50 stands for zero in the data rows.
Here are some points:
  66  69  59  25  56  41  46  55  29  61  47  43
  75  62  55  0  56  15  42  63  0  42  36  15
  63  58  53  52  61  53  64  54  51  61  56  50
  4  9  19  84  22  55  37  12  81  31  41  57
  65  68  62  15  58  33  47  66  16  52  45  31
  22  26  31  81  33  55  45  32  76  43  44  61
  40  42  45  65  43  64  54  43  69  51  54  64
  60  73  59  34  57  52  58  66  37  54  48  38
  62  59  57  48  63  48  50  58  44  58  54  53
  42  51  51  62  52  60  55  42  71  63  65  57
  57  72  65  21  57  36  48  59  16  52  49  33
  40  38  49  70  46  58  53  41  74  48  48  68
  59  61  57  27  58  37  55  62  30  52  53  37
  23  24  29  71  26  56  38  22  80  41  40  56
  56  49  55  63  47  63  60  54  67  55  64  60
  55  54  56  51  58  54  57  65  49  49  53  56
  13  12  19  80  24  50  37  18  76  33  43  57
Here are 15 more points, each followed by its number:
  53  52  59  61  54  56  53  57  64  52  51  60 0
  61  65  55  38  56  52  51  61  45  56  54  43 1
  53  55  61  56  56  56  59  56  54  53  53  59 2
  62  65  53  31  58  43  54  58  25  51  47  39 3
  65  63  56  36  57  51  60  59  38  58  50  46 4
  56  51  60  60  60  60  49  46  63  55  59  51 5
  64  57  56  39  59  50  58  62  37  54  51  39 6
  25  30  37  79  36  60  36  34  75  47  43  65 7
  59  56  50  59  60  55  57  58  53  54  48  49 8
  39  38  41  77  43  62  52  40  79  46  52  64 9
  25  34  30  79  32  53  38  28  74  42  44  64 10
  63  58  54  39  55  57  54  63  44  49  57  52 11
  20  33  29  75  26  51  38  29  72  46  43  66 12
  42  47  41  64  48  67  52  45  75  49  56  65 13
  76  70  61  9  63  28  54  56  8  50  47  30 14
Which two of these numbered points are nearest to each point below, ignoring the 2 directions in which the first points spread most? Their numbers follow each, nearest first.
  63  59  64  44  53  45  52  59  44  57  49  51 > 0 2
  58  47  52  55  59  58  58  60  59  60  54  55 > 6 9
  66  64  65  31  62  45  48  63  31  58  56  39 > 5 1
  12  14  20  76  17  45  29  15  85  36  33  59 > 10 12
  11  18  26  78  23  48  38  17  77  39  47  60 > 12 10
  62  67  64  20  63  41  54  69  15  44  43  35 > 2 3
  0  0  0  82  0  36  14  0  85  22  23  60 > 10 12
  28  26  33  75  34  60  34  32  78  46  48  63 > 7 1
